(in the rows, 100 means zero)
The rows of Y fall into 4 groups, which share some directions, and each row is roughly a mix of its group's hidden directions.
Y:
[[82,120,109,136,81,143,81,80,102,118],
[106,125,109,51,112,63,115,92,101,81],
[114,111,89,129,70,59,103,113,92,137],
[116,106,131,125,65,83,119,108,122,67],
[129,108,67,88,62,101,94,82,128,128],
[117,115,83,128,108,121,105,150,87,75],
[101,112,73,87,90,104,65,89,96,47],
[88,87,85,61,120,129,127,66,92,86],
[95,96,81,89,106,61,123,66,106,60],
[61,67,93,119,77,88,105,130,75,90],
[116,133,114,63,104,108,79,59,83,94],
[71,91,60,83,135,90,70,96,112,115],
[91,87,129,62,78,66,120,106,92,126],
[90,90,88,83,94,136,71,146,91,121],
[109,100,99,127,106,129,125,122,79,147],
[89,105,58,124,56,98,129,103,107,111],
[106,114,69,90,60,126,84,97,61,93],
[70,116,82,93,115,118,88,138,60,113],
[70,131,77,87,116,78,112,71,114,130],
[118,100,111,122,58,121,69,125,102,126],
[85,103,76,109,94,147,133,73,122,101],
[71,98,82,97,79,148,134,84,91,100],
[93,65,147,80,128,92,110,111,117,114],
[132,141,95,76,112,98,80,63,91,96],
[127,80,112,80,85,81,65,136,92,78],
[99,79,119,158,99,117,81,122,95,91],
[128,108,119,109,72,85,132,91,117,59],
[126,115,136,96,118,134,63,97,83,98],
[120,145,124,98,82,93,141,102,98,118],
[110,114,54,97,61,122,103,70,103,102],
[90,91,86,121,105,106,50,121,136,115],
[110,121,105,88,92,60,135,121,71,78],
[108,88,72,116,88,106,152,67,91,102],
[120,119,121,121,76,116,128,142,105,118],
[88,84,79,48,117,120,113,73,98,84],
[116,96,113,129,60,136,132,98,113,100],
[59,90,142,98,131,111,99,74,106,102],
[103,99,91,87,64,78,77,141,134,95],
[59,85,113,134,119,102,100,79,67,116],
[113,129,58,96,78,78,60,100,106,96],
[74,109,67,135,73,114,136,95,99,91],
[114,93,110,119,147,96,59,104,72,100],
[118,109,126,65,119,77,105,77,61,91],
[124,129,108,142,91,111,104,124,82,69],
[102,105,77,74,146,100,72,82,78,122],
[75,94,105,116,133,141,118,102,67,85],
[83,56,128,93,90,91,104,95,125,139],
[126,83,90,77,148,96,119,103,69,110],
[131,78,121,123,90,145,97,117,100,75],
[95,125,79,102,73,74,73,74,120,67],
[84,111,119,90,65,72,142,84,79,107],
[142,64,99,115,90,128,103,116,74,83],
[145,108,107,117,94,133,76,135,106,104],
[50,53,97,87,91,98,102,105,81,94],
[92,77,111,71,134,123,102,84,71,68],
[63,97,91,90,120,127,72,90,142,99],
[110,106,81,68,81,132,131,81,134,94],
[101,61,124,107,71,114,59,120,105,91],
[113,81,79,62,127,70,106,93,98,135],
[77,102,65,73,94,61,128,92,83,114],
[86,92,79,59,135,105,64,83,87,94],
[117,124,111,92,136,62,76,86,94,72],
[114,79,135,97,75,128,95,123,115,137],
[79,93,114,118,161,104,101,90,114,80],
[49,68,113,129,97,102,93,115,81,91],
[105,74,110,102,101,109,51,72,99,136],
[106,91,88,62,52,80,85,96,76,114],
[92,115,115,61,93,116,140,67,103,120],
[98,84,97,50,60,112,104,87,94,125],
[110,96,112,93,91,145,75,136,69,99],
[83,84,143,59,128,119,104,100,90,109],
[104,109,135,128,78,68,125,100,130,115],
[84,88,115,63,62,102,109,116,63,115],
[66,114,97,82,124,121,95,126,56,107],
[115,96,90,97,143,116,111,132,58,104],
[132,93,87,94,97,153,69,108,115,107],
[138,86,61,75,99,126,92,99,74,87],
[83,120,139,94,67,62,85,99,113,116],
[90,113,78,89,119,119,57,85,89,140],
[154,104,73,81,87,71,91,88,104,110],
[95,105,92,67,129,79,109,48,108,93],
[124,129,110,108,98,88,148,77,74,110],
[110,96,103,85,90,131,61,128,60,93],
[112,102,88,74,63,149,91,104,79,111],
[120,109,102,93,75,88,151,79,71,110],
[92,83,60,65,99,91,94,145,92,91],
[103,123,74,99,129,116,119,68,83,62],
[87,111,114,140,132,72,84,106,69,113],
[102,107,92,88,82,167,101,102,82,102],
[74,109,86,115,129,142,100,83,80,70],
[128,85,119,127,119,86,92,67,128,72],
[127,92,106,138,77,115,139,106,73,98],
[90,102,88,110,78,97,152,82,135,118],
[122,99,102,76,133,74,89,59,101,128],
[109,121,97,107,62,139,137,112,101,117],
[95,94,95,131,57,103,88,132,135,110],
[117,100,77,80,123,87,92,62,95,145],
[101,108,118,145,78,95,84,133,83,71],
[66,105,119,108,133,78,117,61,102,79],
[56,84,134,93,78,79,90,80,85,118],
[105,89,85,75,121,92,49,80,109,128],
[109,99,109,56,83,66,94,101,125,134],
[68,91,94,116,108,143,102,128,66,112],
[57,86,88,99,94,75,141,129,93,96],
[65,129,116,90,116,121,130,85,123,75],
[118,99,113,110,44,102,107,136,112,112],
[106,101,135,64,96,119,97,141,92,127],
[139,98,95,81,114,72,95,94,103,149],
[88,78,92,101,90,108,139,75,97,51],
[117,88,123,129,92,80,67,141,82,89],
[113,69,117,84,133,127,93,103,122,137],
[129,119,126,87,123,64,66,82,109,94],
[108,74,124,150,108,114,84,131,106,95],
[101,70,109,101,160,104,92,118,115,113],
[66,71,69,118,90,95,141,113,109,108],
[143,83,142,91,107,103,109,65,107,108],
[78,57,131,109,110,84,94,68,119,117],
[72,84,96,82,106,52,131,86,119,87],
[118,67,123,142,123,108,106,92,124,78],
[95,96,96,84,44,97,100,104,110,142],
[117,73,98,76,111,129,112,94,129,142],
[83,119,132,103,146,126,110,101,78,83],
[111,107,117,117,91,146,100,147,84,102],
[95,102,71,144,114,122,74,111,88,68],
[129,101,73,63,112,98,125,81,134,112],
[62,75,80,121,106,134,85,115,128,93],
[116,99,119,109,107,106,111,160,83,76],
[88,80,133,94,110,103,104,116,64,55],
[95,89,56,88,96,117,90,52,121,96],
[137,97,100,142,107,85,91,95,125,65],
[101,82,46,130,127,104,107,108,118,105],
[83,101,93,96,98,168,114,93,87,96]]
Each list below has one row that fits no group; the rest each fit one group, if only roughly. Name that row.
    K_329: [132,108,130,140,109,115,133,86,88,102]
    K_201: [106,85,43,114,113,126,95,111,94,73]
    K_266: [114,87,131,92,65,144,122,99,108,82]
    K_10: [121,90,146,90,78,131,127,120,106,99]
    K_825: [81,98,107,110,58,70,108,89,143,114]
    K_527: [97,113,118,71,124,100,47,88,98,78]
    K_968: [101,107,127,115,144,68,130,110,94,82]
    K_922: [114,106,60,122,63,110,115,123,94,129]
    K_878: [93,82,96,76,124,87,90,136,108,147]
    K_63: [129,89,118,134,124,87,85,127,64,94]
    K_254: [93,107,98,74,97,45,107,85,65,112]
    K_633: [80,74,94,74,90,102,86,150,116,124]
    K_632: [82,72,96,69,75,115,83,141,120,108]
    K_585: [86,87,63,119,125,101,66,79,98,68]
    K_279: [131,85,114,94,108,70,93,104,149,124]
 | K_201
    K_160: [120,102,62,80,121,111,76,62,77,99]
    K_303: [113,124,47,99,112,132,93,120,86,97]
    K_711: [89,121,115,69,136,94,82,77,65,84]
    K_543: [90,123,131,121,102,87,91,104,104,45]
    K_748: [91,97,136,105,81,110,144,133,106,123]
    K_982: [72,107,67,131,100,125,75,65,109,93]
    K_314: [144,106,117,78,111,143,90,82,109,109]
    K_607: [79,63,119,75,84,121,87,130,118,124]
    K_601: [112,109,159,109,99,85,83,96,132,99]
    K_983: [71,100,76,134,86,91,85,111,130,136]
    K_22: [80,110,137,80,68,60,108,93,88,84]
    K_822: [111,125,119,86,98,51,89,136,108,85]
    K_86: [63,111,78,83,99,112,63,67,104,78]
    K_641: [79,83,69,128,118,148,108,93,114,105]
 | K_982
    K_427: [101,132,128,92,77,71,103,122,79,64]
    K_9: [69,105,126,73,138,97,71,84,105,81]
    K_25: [85,83,66,65,82,85,86,59,91,101]
    K_418: [55,111,133,106,133,89,74,87,89,102]
    K_758: [99,134,135,107,95,73,131,79,73,107]
    K_524: [148,127,127,130,83,107,89,86,103,91]
    K_498: [114,80,137,76,97,89,109,55,123,92]
    K_899: [109,69,98,85,125,137,63,73,100,108]
    K_310: [105,132,123,124,136,115,88,125,69,106]
    K_847: [95,85,84,116,113,141,63,97,63,95]
    K_164: [100,133,69,150,83,101,117,92,100,84]
 | K_847
    K_505: [128,108,129,109,86,150,113,89,119,83]
    K_992: [118,112,122,121,132,135,91,92,66,119]
    K_148: [72,92,124,86,69,101,75,77,133,124]
    K_322: [86,82,124,80,107,112,114,49,70,103]
    K_876: [102,69,89,118,129,81,93,87,150,101]
    K_958: [94,140,109,153,121,107,107,90,86,94]
    K_845: [90,107,60,101,105,80,60,62,104,113]
    K_149: [68,87,129,85,116,58,107,130,95,91]
    K_620: [106,97,78,134,96,137,93,128,139,93]
    K_366: [96,97,149,95,114,119,83,99,99,55]
    K_846: [116,101,103,137,74,109,123,99,149,107]
    K_510: [135,123,110,46,113,104,99,91,111,87]
 | K_846
    K_430: [113,86,126,76,88,147,106,126,106,126]
    K_908: [97,127,67,94,83,77,60,101,108,67]
    K_408: [92,82,117,83,86,105,79,130,151,113]
    K_996: [149,97,139,83,105,107,92,108,129,91]
    K_56: [96,123,66,90,84,89,54,93,105,68]
    K_613: [122,122,119,126,61,70,102,92,130,104]
    K_765: [96,109,105,62,90,118,85,89,45,96]
    K_169: [135,97,84,97,131,135,87,132,105,121]
    K_804: [99,80,129,100,60,104,90,137,120,73]
    K_91: [124,98,104,96,78,129,86,44,107,108]
    K_918: [108,94,125,89,109,129,100,101,83,42]
    K_683: [50,84,129,98,98,128,115,77,98,85]
 | K_408
    K_137: [99,142,117,75,80,79,83,127,72,88]
    K_468: [120,71,115,54,88,87,90,93,67,84]
    K_432: [91,76,81,83,139,114,136,74,120,102]
    K_83: [86,123,98,123,81,59,77,119,112,132]
    K_400: [158,131,115,85,114,87,87,98,100,89]
    K_396: [91,129,105,92,80,97,104,44,113,74]
    K_842: [106,121,149,71,108,90,132,94,94,121]
    K_703: [118,127,126,70,79,92,99,119,59,115]
    K_556: [80,80,127,69,94,115,70,139,114,94]
    K_977: [86,121,118,143,134,103,112,78,78,117]
    K_330: [92,98,61,81,77,114,141,122,108,121]
 | K_396
    K_284: [120,127,88,102,63,105,141,92,124,119]
    K_991: [120,122,54,87,132,117,119,120,93,86]
    K_423: [66,115,115,84,113,83,126,72,76,69]
    K_893: [125,109,75,116,128,126,87,54,102,92]
    K_786: [93,104,61,104,127,137,130,74,109,108]
    K_751: [103,103,36,103,79,105,110,89,89,120]
    K_152: [123,141,102,97,96,85,74,106,58,78]
    K_147: [121,81,98,121,127,123,58,108,112,131]
    K_428: [102,112,79,139,128,91,120,77,136,87]
    K_298: [132,130,124,103,131,102,67,120,77,97]
    K_638: [98,102,92,80,119,115,57,54,96,81]
    K_69: [104,68,112,82,148,99,79,95,92,68]
    K_276: [83,89,142,74,114,54,112,98,96,112]
 | K_69
    K_90: [95,51,92,78,92,122,94,97,137,120]
    K_849: [69,98,137,86,133,112,65,121,101,104]
    K_55: [100,143,134,130,78,113,122,97,89,84]
    K_363: [125,135,97,134,80,104,66,118,101,121]
    K_420: [97,121,58,89,83,85,59,99,104,71]
    K_161: [87,99,111,85,124,44,115,102,122,122]
    K_525: [85,149,106,105,103,100,140,76,79,94]
    K_172: [94,76,138,114,112,113,142,107,99,132]
    K_738: [107,104,114,90,143,107,71,62,82,124]
    K_519: [88,100,62,92,114,131,110,87,148,102]
    K_243: [119,112,83,102,122,75,90,42,98,109]
    K_261: [133,135,99,88,142,91,76,104,115,85]
    K_566: [92,109,103,78,130,77,75,110,94,49]
    K_756: [102,85,88,86,54,107,95,80,128,139]
 | K_55
    K_52: [95,93,86,135,110,84,66,132,76,72]
    K_864: [100,90,123,115,78,91,41,107,110,120]
    K_44: [107,114,75,144,113,62,88,92,117,79]
    K_838: [114,103,67,111,38,90,103,101,101,107]
    K_437: [131,103,145,130,120,107,72,99,84,99]
    K_814: [67,100,89,129,136,136,79,101,116,93]
    K_503: [118,136,107,81,63,93,109,66,100,73]
    K_300: [115,108,145,100,98,72,124,132,111,125]
    K_807: [86,90,145,74,118,86,75,85,126,119]
    K_697: [90,116,48,98,94,97,143,116,110,104]
    K_803: [137,84,128,97,115,78,120,139,94,118]
    K_364: [109,49,93,97,99,117,78,117,137,116]
    K_321: [89,90,95,112,137,119,104,82,141,135]
 | K_321
